Small tables with named rows and columns. After each table, cells are looked up by row and column.

piz =
,gavos,manaz,liva,ropufu,raf,genag,nuda,zoz
budimur,207,183,183,58,169,116,134,196
zarotol,61,178,142,75,156,247,125,139
dubipu,77,162,199,79,168,209,134,191
botigaz,67,107,197,176,167,162,131,204
lerasa,112,64,126,242,76,51,163,153
zuk,179,85,39,224,115,53,119,87
til,133,83,169,210,87,36,170,193
lus,31,107,193,203,72,108,181,208
nonakev,18,137,163,145,67,165,177,167
repoke,98,93,218,159,130,102,158,216

ropufu of botigaz is 176
genag of til is 36
gavos of dubipu is 77
zoz of lerasa is 153
gavos of zuk is 179
genag of botigaz is 162
raf of til is 87
zoz of zarotol is 139
raf of repoke is 130
manaz of botigaz is 107
ropufu of dubipu is 79
manaz of budimur is 183
ropufu of repoke is 159
nuda of til is 170
liva of til is 169
nuda of botigaz is 131
zoz of lus is 208

sopugim
columns: fino, dolef, noronaf
linu: [130, -185, 37]
boz: [-19, 133, 10]
fuza: [371, 148, -181]
gilu: [39, -645, 664]
sadim: [-10, 177, 235]
naf: [-91, 2, 264]
gol: [10, 19, -311]
guta: [74, 407, -173]
roz: [-27, 107, 339]
pedi: [-33, 45, -76]
dugedup: [-224, 437, -149]

dolef of pedi: 45
noronaf of boz: 10
noronaf of gol: -311
fino of dugedup: -224
dolef of roz: 107
fino of fuza: 371
noronaf of pedi: -76
noronaf of roz: 339
dolef of naf: 2
noronaf of sadim: 235
dolef of linu: -185
dolef of boz: 133
fino of linu: 130
noronaf of linu: 37
fino of naf: -91

dak:
|  | rarefed | girokem | pogafi | niv | modug | fuv | lirado | teruvos | zovu | fatamop |
|---|---|---|---|---|---|---|---|---|---|---|
| guvo | 57 | 155 | 177 | 114 | 77 | 119 | 120 | 169 | 101 | 118 |
| lasugi | 55 | 127 | 162 | 117 | 99 | 151 | 113 | 159 | 93 | 118 |
| zeged | 107 | 139 | 108 | 130 | 92 | 174 | 97 | 119 | 101 | 117 |
| zan | 73 | 124 | 64 | 146 | 193 | 104 | 113 | 159 | 101 | 178 |
| zamuz | 78 | 61 | 68 | 120 | 214 | 102 | 123 | 164 | 136 | 161 |
| bur | 80 | 182 | 108 | 120 | 101 | 132 | 100 | 70 | 121 | 118 |
| volup | 78 | 127 | 134 | 120 | 101 | 141 | 113 | 154 | 101 | 118 |

lasugi, teruvos => 159
zeged, lirado => 97
lasugi, fatamop => 118
zeged, fuv => 174
lasugi, rarefed => 55
guvo, girokem => 155
guvo, pogafi => 177
zan, lirado => 113
lasugi, girokem => 127

gazil
         bosor  niv
fonu         1  225
pilu       116  243
fiduseg    211  110

What is the bosor of pilu in gazil? 116
What is the bosor of fonu in gazil? 1
What is the niv of pilu in gazil? 243
What is the niv of fiduseg in gazil? 110
What is the bosor of fiduseg in gazil? 211
What is the niv of fonu in gazil? 225
Which row has the largest niv? pilu

nof
        dob  mekesi
telaga  124     204
ses     207     183
boko    145     155
dus     130     103
molu    107     221
las     169     205
zuped   163     203
bomun   153     172
sol     151     111
tora    211      49
fezo    232     107

What is the mekesi of boko in nof? 155
What is the mekesi of zuped in nof? 203
What is the mekesi of sol in nof? 111
What is the mekesi of ses in nof? 183
What is the dob of telaga in nof? 124
What is the mekesi of bomun in nof? 172
What is the mekesi of fezo in nof? 107
What is the dob of las in nof? 169
What is the dob of fezo in nof? 232
What is the mekesi of dus in nof? 103
What is the dob of dus in nof? 130
What is the dob of ses in nof? 207
What is the dob of bomun in nof? 153
Which row has the largest dob? fezo

tum =
,vemot,faneli,gena,vesez,bul,gebeta
begi,0.866,0.492,0.883,0.153,0.621,0.395
lugever,0.403,0.396,0.504,0.552,0.478,0.458
navegep,0.646,0.510,0.416,0.465,0.766,0.891
roz,0.556,0.251,0.116,0.323,0.142,0.814
bov,0.800,0.480,0.753,0.166,0.548,0.440
lepeba,0.408,0.696,0.700,0.772,0.464,0.810
kenegi,0.743,0.456,0.293,0.695,0.227,0.647

kenegi, gebeta: 0.647
bov, vesez: 0.166
begi, vemot: 0.866
bov, bul: 0.548
lepeba, vesez: 0.772
lugever, bul: 0.478
navegep, gebeta: 0.891
lepeba, faneli: 0.696
begi, vesez: 0.153
lepeba, bul: 0.464
kenegi, bul: 0.227
Row with the largest gena: begi

bez =
|  | taz | zavek | leti | pezadib | suv | boso | kat | suba | turatu |
|---|---|---|---|---|---|---|---|---|---|
| pama | 704 | -1385 | 87 | -2692 | -8133 | -1707 | 1930 | 1671 | 236 |
| mika | 3905 | 7357 | 7861 | 6645 | 5674 | 6421 | 1918 | 5879 | 3840 |
| meto | -4408 | -50 | 1771 | -2723 | -2062 | -2471 | 1050 | -1661 | -7352 |
| zot | -4946 | -3965 | -3618 | -6914 | -3554 | -3457 | -5307 | 3672 | 2933 |

suba of meto = -1661
turatu of mika = 3840
kat of zot = -5307
pezadib of mika = 6645
suv of zot = -3554
zavek of zot = -3965
zavek of pama = -1385
leti of mika = 7861
kat of pama = 1930
suv of pama = -8133
leti of zot = -3618
zavek of meto = -50
taz of pama = 704
taz of mika = 3905
suba of zot = 3672

gageli.tsv
	sisufo	rerib	mitetu	lak	bizu	fafarom	kubo	dinonal
kidit	-0.181	0.579	0.102	-0.433	-0.613	-0.349	-0.766	0.429
supanek	-0.459	0.024	-0.308	-0.117	-0.302	-0.178	-0.033	-0.035
zuz	-0.223	0.147	-0.243	0.072	-0.313	0.365	-0.002	0.216
bes	-0.539	0.736	-0.201	-0.303	-0.519	0.175	-0.189	0.687

What is the mitetu of zuz in gageli? -0.243
What is the bizu of supanek in gageli? -0.302
What is the rerib of bes in gageli? 0.736
What is the mitetu of kidit in gageli? 0.102
What is the kubo of bes in gageli? -0.189
What is the rerib of kidit in gageli? 0.579
What is the lak of kidit in gageli? -0.433
What is the sisufo of kidit in gageli? -0.181
What is the bizu of zuz in gageli? -0.313
What is the bizu of kidit in gageli? -0.613
What is the dinonal of zuz in gageli? 0.216
What is the kubo of zuz in gageli? -0.002
What is the dinonal of bes in gageli? 0.687
What is the fafarom of supanek in gageli? -0.178
What is the fafarom of kidit in gageli? -0.349

Table fuv
	nenugub	fad
zaz	4.976	9.118
lopo	4.177	8.834
gamufi	5.169	0.909
rusegi	5.716	6.565

fad of zaz = 9.118
nenugub of lopo = 4.177
nenugub of rusegi = 5.716
fad of rusegi = 6.565
fad of lopo = 8.834
nenugub of zaz = 4.976
nenugub of gamufi = 5.169
fad of gamufi = 0.909

mede:
	tud	sokero	kopibe	zeladog	siged	rofavo	logofu	rubar	rik
lenuva	72	146	132	23	16	129	25	148	23
rif	76	103	78	111	45	102	160	100	40
labaki	197	120	76	191	153	179	128	138	158
nubu	199	31	113	148	108	99	135	50	41
kozu	127	128	205	45	109	168	152	165	145
koz	10	92	62	84	206	177	9	111	43
fanup	80	138	13	63	21	126	69	30	28

lenuva, siged => 16
lenuva, logofu => 25
lenuva, rik => 23
nubu, logofu => 135
labaki, logofu => 128
kozu, rubar => 165
rif, kopibe => 78
nubu, sokero => 31
Row with the largest rik: labaki

midenef =
,giz,baribu,manapa,gutakot,napaton,naferok
todobof,667,518,935,214,618,265
ripo,847,339,766,298,218,679
poz,841,282,870,238,149,491
gedofi,816,416,881,291,288,667
gonages,850,381,815,258,329,338
ked,619,347,774,206,533,12
bur,604,155,420,323,88,120
duse,744,399,793,209,545,152
zos,724,327,731,248,373,30

todobof, napaton -> 618
bur, napaton -> 88
todobof, manapa -> 935
bur, manapa -> 420
duse, napaton -> 545
zos, gutakot -> 248
poz, napaton -> 149
ripo, naferok -> 679
ripo, baribu -> 339
bur, giz -> 604
duse, gutakot -> 209
ripo, gutakot -> 298
ked, gutakot -> 206
duse, naferok -> 152
duse, giz -> 744
gedofi, baribu -> 416
poz, naferok -> 491
gedofi, manapa -> 881
todobof, naferok -> 265

